50 stands for zero in the data rows.
Each row has a hidden score. How much does it go up from the first row of each pair to the second? 10 means little or no change, 20 a big rise and 0 a big fall. The score is a weighted sum of the row's numbers plus the product of two more (or one squared), each taken from its middle value.
44|43|32|53|51|42|41|73|46|58|44|56|40|55
72|55|49|47|32|48|59|55|52|40|62|47|41|50 16
42|35|56|68|55|49|48|52|56|67|57|58|58|62
59|63|53|61|39|42|50|28|44|50|57|60|53|52 15
57|71|43|56|36|50|60|43|43|46|48|46|47|35
54|44|34|69|49|44|61|40|57|33|55|62|62|46 5
39|46|50|39|62|55|41|54|51|73|33|63|40|72
62|40|43|43|50|30|73|43|37|39|61|36|60|48 10
44|50|46|53|37|55|55|39|72|45|57|44|41|33
49|67|40|32|40|59|47|43|43|52|68|61|52|48 13
49|45|39|72|68|52|54|52|29|42|43|73|41|53
61|59|50|59|41|54|56|49|48|39|55|50|64|47 9
55|47|55|28|52|39|55|56|41|39|45|44|70|43
41|69|39|52|56|43|51|43|58|44|57|48|37|46 13
65|48|46|51|43|51|61|46|45|49|46|63|63|42
35|41|65|32|63|55|45|57|47|60|48|51|42|65 11
45|73|51|44|36|41|56|45|63|43|52|39|47|41
35|33|52|42|51|45|43|52|45|66|46|51|56|57 7
71|62|45|64|41|43|60|40|52|37|72|44|51|44
47|72|39|39|36|55|61|34|48|50|59|37|50|48 8
39|51|61|38|58|73|39|38|34|61|50|45|58|48
52|31|51|35|57|54|42|51|29|46|41|50|57|50 10
35|44|52|49|37|37|73|32|53|40|70|55|47|31
50|73|43|50|43|52|62|41|46|34|72|51|35|45 14
64|52|55|43|66|70|40|52|38|31|43|58|59|46
48|45|67|42|60|51|33|45|37|68|29|65|57|64 11
36|47|64|42|56|46|34|62|45|70|38|54|50|72
63|46|51|47|59|52|65|43|45|41|52|59|62|42 13
62|44|39|66|39|68|45|38|50|30|67|48|35|36
51|45|47|43|50|66|47|55|64|30|58|56|37|42 13
47|36|69|54|68|61|61|46|50|63|34|37|60|55
38|38|55|44|59|33|59|67|33|54|39|51|54|59 9
52|61|49|33|51|72|39|40|59|50|50|47|54|41
52|41|60|72|37|57|44|69|59|71|43|59|37|66 8
51|47|36|60|39|56|65|39|57|46|64|34|46|42
47|73|50|47|39|50|56|42|45|42|58|47|36|47 17
64|56|33|43|48|59|60|44|52|39|58|38|57|33
40|38|65|57|36|43|48|73|38|55|36|73|28|64 14
73|50|48|48|33|53|73|62|45|43|64|49|61|38
46|41|38|70|42|48|54|44|55|45|56|62|46|41 5
52|44|49|63|59|45|66|35|50|46|65|49|64|50
38|56|51|50|42|66|41|44|54|41|53|41|46|43 9
48|54|46|72|37|55|43|61|47|55|42|70|47|51
31|53|43|72|38|40|49|45|61|49|47|51|53|37 8
51|54|28|66|43|59|50|56|58|36|52|41|52|44
42|44|37|63|41|43|35|67|55|44|52|60|43|50 12
37|49|45|67|46|48|46|66|72|39|42|41|48|56
49|37|55|44|48|54|43|50|52|59|45|71|47|52 14
48|41|38|50|55|50|37|50|59|60|34|55|39|41
44|73|37|42|42|65|43|56|43|33|64|50|41|32 14
47|37|41|48|36|52|47|59|51|73|39|61|44|71
41|44|56|40|59|34|38|58|51|56|33|73|55|72 11
50|42|33|71|30|35|43|58|56|50|43|68|42|46
51|45|38|51|49|73|37|45|54|52|48|48|49|46 8
46|41|30|60|42|57|38|71|68|57|49|40|54|39
54|73|40|40|37|58|52|36|64|36|58|32|51|41 15
63|53|47|47|53|44|64|45|39|39|53|43|61|35
55|52|52|28|59|73|57|45|44|54|57|37|46|55 12
47|50|43|67|58|53|43|50|42|58|29|72|35|53
58|56|36|33|44|69|52|48|40|53|61|37|36|39 12
47|70|49|52|36|73|62|57|49|43|66|44|40|29
73|45|50|33|49|45|70|51|49|40|58|42|62|38 10
49|68|46|51|46|73|36|43|62|52|35|33|52|43
37|52|46|60|37|34|63|44|51|37|51|46|40|51 14
58|65|30|43|40|48|52|34|45|33|50|47|56|41
49|35|57|32|53|50|29|43|47|55|36|48|51|65 14
41|52|47|52|33|36|53|68|65|59|41|54|44|48
39|44|43|51|43|57|49|59|59|33|50|52|54|49 6
39|41|56|43|57|48|47|69|50|63|43|73|58|62
54|73|53|33|55|52|61|53|62|33|67|42|39|44 14
46|50|58|32|69|62|36|42|47|45|41|54|49|72
49|47|53|42|42|63|52|48|53|41|44|51|46|43 11
41|43|72|35|72|56|43|43|37|52|42|41|63|60
54|42|70|49|54|43|49|53|36|41|35|72|64|52 10
44|45|72|40|43|48|47|52|45|55|38|56|53|63
65|46|42|28|43|56|33|34|52|52|48|39|60|33 12
39|54|62|42|53|47|46|49|39|69|29|51|58|60
57|60|40|53|38|72|37|32|72|61|37|52|40|35 10
53|57|58|42|32|62|51|30|36|46|55|44|44|39
38|46|46|66|43|53|30|55|50|65|47|48|61|54 3
58|49|31|72|45|50|53|51|58|48|63|53|47|40
49|43|64|52|65|50|30|45|31|36|44|44|52|42 8
56|57|53|62|54|58|57|62|59|52|46|28|46|51
50|40|48|51|46|44|30|54|60|73|46|60|43|72 9
39|51|42|62|36|52|60|50|44|55|51|49|50|52
47|48|52|43|46|62|54|69|55|51|37|49|30|54 13
43|42|72|48|66|53|35|41|55|51|43|46|55|54
32|35|60|57|53|56|53|71|50|62|44|54|47|53 14
47|47|69|60|58|31|39|47|50|54|45|54|44|64
54|55|47|56|51|66|58|35|36|57|59|40|49|36 13
72|44|40|45|36|60|67|37|53|35|46|43|58|47
46|35|55|38|51|31|57|48|35|41|49|41|57|45 11
46|57|41|44|51|73|51|55|39|37|53|51|61|44
51|69|37|43|36|43|49|56|68|51|57|44|59|52 9
45|47|47|57|34|51|40|58|59|52|39|40|49|50
57|50|35|72|39|60|59|46|50|51|54|57|53|44 12
59|43|62|52|59|50|73|57|44|33|56|60|46|58
60|58|43|53|31|55|57|55|59|33|72|35|42|46 10
65|45|64|57|69|44|50|48|37|51|43|50|69|40
56|51|55|37|60|50|51|45|38|49|45|54|72|48 8
35|36|47|61|54|40|48|58|40|73|50|51|38|72
41|45|46|42|54|43|41|57|42|70|33|63|49|64 8
60|54|33|56|56|41|73|44|55|43|66|38|45|29
59|69|43|47|43|57|58|45|49|28|64|51|66|29 7
43|52|47|66|35|30|60|54|53|28|44|46|64|36
67|47|37|40|57|44|51|49|53|47|50|41|68|48 15
36|46|62|44|39|49|42|73|50|73|40|56|45|70
58|53|53|39|38|50|62|34|58|51|61|43|61|48 11
62|43|38|60|45|60|48|39|45|54|55|40|47|33
69|48|52|50|52|42|58|47|46|55|51|47|52|58 14
40|51|35|65|32|52|49|70|55|73|47|32|46|57
48|57|57|40|49|62|35|44|47|53|35|54|53|44 14
40|47|59|51|70|28|40|63|37|73|36|56|50|72
29|50|47|58|39|41|53|38|61|57|51|49|37|50 12
53|43|63|39|72|44|64|50|50|72|42|51|44|72
47|49|45|54|44|36|38|43|50|50|63|46|45|52 5
55|73|46|51|46|56|55|44|49|41|71|38|44|53
73|56|43|42|53|50|62|43|43|49|56|31|72|46 6
63|58|55|46|48|57|58|28|52|40|41|45|57|40
46|31|68|43|63|46|44|53|35|57|47|56|37|67 9
58|62|41|34|44|55|59|46|46|56|66|37|41|36
41|45|41|43|48|73|64|44|41|47|47|44|47|48 5
34|39|50|44|56|47|30|73|48|61|44|46|45|64
39|42|69|56|71|49|47|69|38|55|34|49|56|61 11
51|60|39|53|40|57|52|49|49|56|58|43|53|35
50|46|70|36|65|51|48|52|43|54|45|38|61|49 14
32|50|36|65|41|38|35|61|65|58|45|53|39|41
47|65|37|51|54|42|52|42|72|36|54|53|49|40 11
62|50|55|49|55|51|38|52|52|47|46|56|60|65
53|58|45|64|53|54|55|46|62|44|71|46|46|57 10
39|38|65|37|73|36|40|49|47|67|50|40|46|62
59|59|31|65|34|47|59|42|55|57|72|42|46|40 9
48|42|62|54|73|57|55|45|29|49|32|36|64|49
69|40|72|43|69|44|48|46|49|43|41|53|71|61 16
48|55|46|40|52|65|50|30|35|31|44|35|43|54
55|37|52|45|58|66|62|54|41|55|49|53|61|43 14
43|48|52|59|58|70|45|40|31|40|54|50|67|50
51|61|30|38|33|43|55|41|60|44|61|37|56|30 10
52|68|42|32|53|53|51|35|68|41|72|39|50|37
46|44|55|58|45|46|43|57|71|51|53|45|35|40 4
46|49|71|35|67|36|48|47|44|48|64|51|68|68
53|51|43|65|47|41|46|57|67|51|47|46|51|49 4
40|42|59|45|48|49|28|56|53|65|48|69|43|63
63|52|72|43|67|45|47|44|37|50|45|48|70|43 16
41|41|48|72|45|59|37|57|72|50|43|45|42|55
36|52|39|64|43|52|58|46|72|38|51|38|54|35 14
50|48|56|65|39|59|60|53|53|44|49|59|48|50
59|41|72|41|73|64|53|39|44|61|41|42|72|61 14
58|48|40|33|53|34|73|42|40|34|58|50|62|45
65|53|40|57|55|55|73|38|31|57|63|59|60|48 12
34|49|35|40|45|41|47|54|55|52|59|51|67|40
50|67|47|49|52|49|41|44|48|44|59|54|52|46 17
49|55|36|48|42|44|63|42|63|48|68|39|49|50
73|41|44|56|62|35|73|47|34|43|55|41|51|48 12
59|45|69|37|63|55|46|45|48|56|45|54|49|45
35|51|42|65|40|42|39|73|45|67|44|69|49|63 6
32|42|45|58|39|56|52|73|43|73|42|53|35|53
52|50|47|68|42|63|38|48|42|37|56|37|54|29 4
45|73|43|60|45|41|65|39|72|49|70|41|49|45
56|55|50|36|66|55|64|28|56|42|47|41|72|55 7
53|48|58|30|51|73|60|44|29|36|53|37|71|47
42|43|37|43|49|54|41|50|46|52|50|73|42|47 10
50|37|55|65|61|51|51|61|46|66|44|70|42|55
48|47|52|47|58|48|46|36|34|59|60|54|47|71 11
45|47|49|61|56|39|59|51|70|45|54|40|43|44
55|35|63|50|64|59|47|42|44|51|55|52|72|50 12
64|48|59|37|61|44|68|49|44|41|34|54|72|46
67|43|46|29|58|40|73|54|53|38|55|49|72|47 13
45|52|31|43|48|48|52|57|69|43|50|42|45|46
40|60|44|45|44|58|47|52|72|36|57|33|29|49 12
57|55|58|59|46|37|62|37|48|46|72|50|57|47
45|46|57|44|66|53|46|51|46|60|43|62|58|57 9
41|53|67|70|73|41|28|46|38|49|42|53|39|68
53|70|51|53|53|50|58|38|55|47|53|41|50|46 17
47|44|56|59|35|46|50|44|57|41|46|62|35|40
41|38|47|46|48|67|45|42|45|34|39|39|47|33 8
46|60|45|51|51|52|64|59|72|40|52|53|45|47
63|43|60|40|67|52|47|36|41|44|29|61|69|53 10
53|67|46|50|35|48|46|58|69|36|61|42|38|39
61|37|59|54|66|63|49|40|52|41|44|60|72|39 7
57|52|40|44|43|45|55|44|46|37|65|45|41|51
63|51|36|69|46|35|64|35|61|51|72|38|42|56 9
36|43|72|57|58|67|48|41|36|44|47|53|53|47
28|30|72|39|68|42|59|44|36|63|44|39|61|58 16
67|64|46|46|47|43|61|34|53|45|72|39|38|37
60|32|50|46|50|63|47|45|49|53|46|46|55|48 5
48|70|31|50|38|51|46|40|48|45|56|48|49|49
52|67|47|40|44|68|44|38|57|51|55|39|40|46 14
52|51|72|48|68|51|59|48|44|47|39|45|61|60
51|41|49|47|43|72|32|48|60|42|51|50|49|55 3
58|47|35|54|44|41|38|58|56|46|51|71|46|54
34|49|41|46|51|62|33|53|59|46|58|31|58|45 6
49|39|72|40|73|60|43|52|32|42|34|60|61|69
40|68|46|61|46|52|53|46|67|41|72|41|50|32 13
62|66|48|63|45|46|52|53|46|33|72|45|31|41
47|50|50|60|55|44|57|57|43|45|47|67|47|42 8
69|55|48|35|48|46|69|40|54|51|70|48|72|33
51|57|49|36|55|69|37|42|38|33|45|46|35|46 2
61|54|40|31|56|54|48|41|47|48|48|50|34|30
52|58|45|44|40|55|60|47|62|38|72|39|33|41 9
55|51|40|57|47|32|49|46|60|42|61|33|59|34
52|48|38|52|38|65|48|45|64|51|50|44|44|40 10
64|48|37|54|44|42|57|29|41|57|64|49|60|47
47|45|45|50|43|45|42|64|52|36|45|45|28|42 9
45|45|55|53|63|63|38|39|45|52|41|45|28|56
54|33|51|38|60|52|60|52|45|51|54|57|53|54 18
52|45|72|47|73|48|53|40|39|53|59|51|55|64
60|51|51|51|39|40|73|60|47|40|50|66|53|54 12
38|48|61|52|48|57|43|59|48|64|47|47|45|46
73|42|53|44|45|32|69|44|42|47|51|51|66|52 13
72|45|50|46|50|42|56|38|46|50|29|57|72|39
45|52|50|53|36|43|73|54|47|30|72|49|36|45 13
41|61|62|70|43|45|42|40|66|56|51|45|48|47
36|49|47|36|42|73|46|62|51|59|40|47|35|49 12
44|56|46|57|42|53|56|47|58|35|63|57|60|43
46|43|72|42|61|48|43|50|35|63|49|66|53|58 14
42|73|38|53|49|38|48|53|56|50|59|39|28|42
39|36|71|54|41|44|56|47|48|61|38|64|50|62 4
72|50|44|31|28|30|73|44|56|37|53|46|54|50
55|44|56|57|73|41|60|54|51|49|55|47|60|59 9
28|53|70|50|70|52|43|52|46|62|49|42|53|62
44|63|44|65|42|41|56|55|51|47|57|40|55|42 9
43|39|58|56|70|46|60|55|52|73|38|51|57|72
57|62|41|57|35|42|35|33|72|44|70|44|45|51 8
73|50|32|58|50|45|56|41|43|39|58|36|56|48
33|47|55|52|39|30|36|58|44|60|53|73|53|44 13
70|51|45|37|52|61|73|34|41|42|46|49|69|41
55|49|41|45|45|56|59|46|53|35|59|42|57|32 8
33|40|49|53|48|49|43|63|46|50|46|73|30|72
44|55|66|41|66|70|38|51|48|65|47|37|46|48 10
56|39|55|58|53|40|44|63|53|60|45|67|50|65
50|69|33|42|45|54|46|52|55|47|48|39|45|39 8
59|40|65|43|72|70|35|61|46|66|33|49|43|54
48|60|35|53|36|51|61|46|46|38|47|38|46|46 9
65|45|68|61|52|59|56|44|43|45|49|37|44|39
51|63|36|59|40|60|55|43|66|37|61|51|50|42 13
43|37|67|42|63|73|37|51|49|72|48|40|48|64
42|50|56|59|58|43|48|42|52|70|39|54|57|72 12
49|46|43|65|44|28|56|48|59|48|55|45|39|45
51|33|58|52|58|63|40|50|39|62|29|53|54|70 6
49|47|72|48|73|36|50|49|34|72|32|65|45|51
56|38|49|57|39|51|49|69|60|54|51|73|45|59 5
40|39|55|39|36|55|38|73|45|41|43|59|38|61
55|38|45|46|52|40|31|62|53|73|45|46|35|62 11
54|30|50|45|54|35|45|66|30|56|53|65|44|66
71|54|42|50|53|35|73|56|51|48|54|53|66|43 9
56|53|45|53|32|54|48|28|50|30|68|52|61|48
55|38|58|49|49|35|34|57|39|65|50|58|38|72 13
42|42|52|43|64|64|59|39|39|37|52|36|59|51
38|48|40|72|40|62|47|58|60|40|51|55|43|44 10
55|46|45|38|58|59|50|40|60|43|46|53|43|51
52|42|42|47|47|40|37|72|54|55|48|60|45|48 11
40|46|45|52|42|61|43|52|63|51|58|40|55|47
49|49|42|61|50|38|62|60|65|39|45|49|49|46 12
30|47|58|47|38|38|28|73|41|73|39|49|41|72
65|73|51|35|40|51|46|47|60|39|45|45|48|44 13
54|49|60|60|60|48|40|72|40|51|35|61|57|66
30|73|43|51|48|67|52|51|61|47|72|39|36|42 17
47|40|42|54|38|36|38|60|47|45|35|73|53|40
40|54|36|41|28|41|37|44|69|38|48|41|48|46 9
73|46|44|39|41|49|71|44|40|56|58|45|53|35
62|73|54|50|46|48|55|31|48|39|58|42|49|34 9
44|61|29|55|32|43|47|60|59|55|65|48|50|42
31|40|47|52|57|47|48|49|50|48|55|61|49|42 12
44|39|72|41|58|52|54|54|49|63|41|48|53|65
41|59|42|64|42|54|44|58|61|35|48|45|43|47 8
50|49|43|45|54|50|42|44|64|53|50|41|37|34
40|55|44|42|51|45|60|65|47|44|42|72|48|53 11
62|43|44|52|51|49|61|49|46|53|42|39|71|54
48|73|49|51|34|59|47|45|69|37|57|57|53|39 16
48|51|67|55|59|46|53|51|50|63|38|49|59|57
40|49|54|57|39|53|54|73|32|61|47|55|53|62 8
64|39|49|45|46|46|40|52|43|73|41|45|34|69
52|42|66|51|73|51|42|49|37|43|34|61|47|67 6
41|67|38|54|56|54|48|55|70|52|68|38|41|35
45|59|55|65|52|59|53|59|72|53|47|52|61|44 7
38|48|34|65|33|51|36|41|55|54|53|57|41|50
41|59|46|60|60|73|56|46|37|50|54|39|50|46 12
66|67|50|53|39|44|47|40|50|33|72|34|41|48
50|55|40|61|37|54|35|50|62|40|65|46|57|34 5
60|44|67|43|61|62|52|45|57|46|44|53|61|72
55|61|37|59|42|55|58|44|41|53|58|55|45|46 14
53|48|65|44|55|51|47|44|38|66|40|63|43|63
67|40|43|35|42|42|55|34|41|51|50|52|66|41 10
44|73|52|45|37|48|56|49|66|43|60|46|29|49
54|66|28|49|41|56|58|42|46|40|60|31|42|42 2
69|46|51|45|40|46|55|50|38|50|57|51|61|51
63|42|56|71|46|37|50|60|31|60|35|52|51|71 6
52|70|39|41|47|56|41|40|55|39|48|54|54|54
41|44|47|51|66|46|41|54|48|73|40|41|51|72 9
